The rows below fall into families. The same turns and mirrors carry the whole set onto itself and the rows of a family onto each other. For each named row, which other rows are in its family? Write them in the order they are listed.
These 30 rows form 5 families of 6 rows each.
Ket: [-1 -7  8  9 -2  0 -6  3 23 -9 -2  2  6 19]
kogud: [-16  12   3   3   4   7  -7   6  13   4  -7  11 -26   1]
mebo: [ -3   2   5   7   0   5  -9  -3  25 -12  -8  -7   9  11]
Vobud: [  0  -2  -6   0  -5 -11   4  -9   7  11  14   3  17  22]
dazim: [-16  10  -8  10  -4 -23  -6  -4  -5   6   5   8 -15   0]
vurob: [-13  13   1 -10   4   6   2   0 -17   8  -4  15 -10 -11]
Dad: [ -6  11  -1   2  -1  -2 -10   9   8   8  -2   3 -31  -4]
pasem: [ 10   4   2 -19   4  10  10   3 -15  -2  -2  -6   7  12]
niz: [  0 -14  -2   0   2  -7   9  -8  11   0   4  12  21  11]
pepar: [ -6  17   1  -4   0   6  -7   6  20  10   2  -7 -23  10]
Mobut: [  5  -4   9 -12  11   8  14   3  -9  -9  -8 -12   3   6]
pipat: [-24   7  -5   8   0 -15   0  -8   0  11   5  18 -10   4]
Bazaz: [  4   7   2  -1  -1  10  -9   3  21 -11  -6  -7   0  23]
Pepes: [-20  14  -7   3  -1 -21   3  -9  -3   8  10  -1  -5  16]
lugif: [  0 -12   4  -1  -2  -8   9  -4  -5   5  10   8  22  10]
kares: [-17   9 -14   6  -1 -23  -3  -3  10   7   1   4 -17   7]
Gebog: [-17   5  -9   7   0 -23  -2  -4  -4   9  -3   1 -17  18]
zakim: [ -9  16 -13 -12  -2 -10   0  -5 -16   9  -3   7  -2 -12]
Pavav: [  9  -5  13 -12   4  15   5  10  -4 -10  -8  -2   5   6]
Maz: [  0 -11   0   0   1  -7  11  -9   7  14  13   0  19   6]
pak: [ 14  -9  -1   5   4   5  -4   2  22 -14  -3  -2  -4  10]
val: [ -3  15  -6 -10   2   6  -7   9  11   8  -9  -1 -25  -8]
Pibol: [ -8  18  -8  -9  -6   0 -11  -5 -18   9 -10   6   2  -7]
tovug: [ -6  24  -2 -17  -2   7  -3  -3 -14   7   0  -2   0  -6]
lusan: [  2  -8   4   1   5   7   1   2  23 -16 -11   3   5  15]
sekav: [ 19  -7  -2 -10   6   8   5  -1  -8 -10  -2   1   8  -4]
gevu: [  9 -10   4 -14   9  10  14   3  -3  -7  -7   5  11   4]
nav: [ -5  16  -4  -6  -4  -2  -8   1 -16   9  -1   8 -11 -17]
bobe: [ -1   8  -2  -5  -2   8 -10   8  12  20  -6   0 -25   2]
vimu: [  8 -13  -9   7   1 -14   5 -10   4  -5   9   6  13  10]

Which other rows belong to the same family as vurob? kogud, pipat, pak, sekav, vimu
Which other rows belong to the same family as zakim? Ket, lugif, kares, Pavav, val
Which other rows belong to the same family as dazim? Dad, niz, lusan, gevu, nav

The rows below fall into families. The same turns and mirrors carry the whole set onto itself and the rows of a family onto each other. For each named row, which other rows are in its family? Write them in the order they are listed.
These 15 rows form 5 families of 3 rows each.
tul: [ -2   8   4  14   3 -23 -14   8  12  17  -4   1   7  -5  -9   0]
Deno: [-14   8   8   4 -18 -10   6  13  19  -6   5  -3   8   7  -5   1]
Vutod: [ 16   9  -4   9  -3   1  -4  -6 -11 -13  -8  -5 -11 -13   8  -4]
patol: [ -5  16  -2   2   0  15   2 -22 -12  11 -13  -1 -13  -1   6   4]
Rit: [-12   5   7 -14   0  20   1 -19 -10   4 -10   9   0   4   0   9]
mem: [  4 -14  -7   0  14  -7   1  -8   7  -4   5  15 -12  -9   2  -2]
Gile: [-10  13  19   4   5   2   3 -27   1  -4  -2 -11   8   8 -15   0]
zufa: [-11  10  16  -4  -9  16  -7  -9 -22   9  -2   9  -3   1  -7   5]
Guv: [-12  13  14   4  -2  -7   2   6   5   8  12 -24   9  11  -7   8]
luf: [ -3  14   8   2  -2  21   7 -17 -16  -4 -13  -3  -5  -8  -5   1]
gedi: [ 14  -9 -12  -8   6  -5   2   8   6  -9   4  13  -1  -2  11   1]
tekik: [ 19   1  -6  -1   9  -8  -7   1  17   5   2   6   2   0   8 -14]
Fiviv: [-12  13  15   7  -4 -13   5  -1  16   6   9  -9  17   2 -17  11]
Tosi: [-21  10   9  -5  -8 -10   4  17   8   8   4  -3  12   6  -4  13]
rafak: [ 20  -8  -7   2   3 -14  -6   4   7   6  -6   8  -5 -13  -1  -6]

Which other rows belong to the same family as mem? Deno, zufa
Which other rows belong to the same family as Fiviv? luf, rafak
Which other rows belong to the same family as tul? Vutod, Gile
Which other rows belong to the same family as patol? Guv, tekik

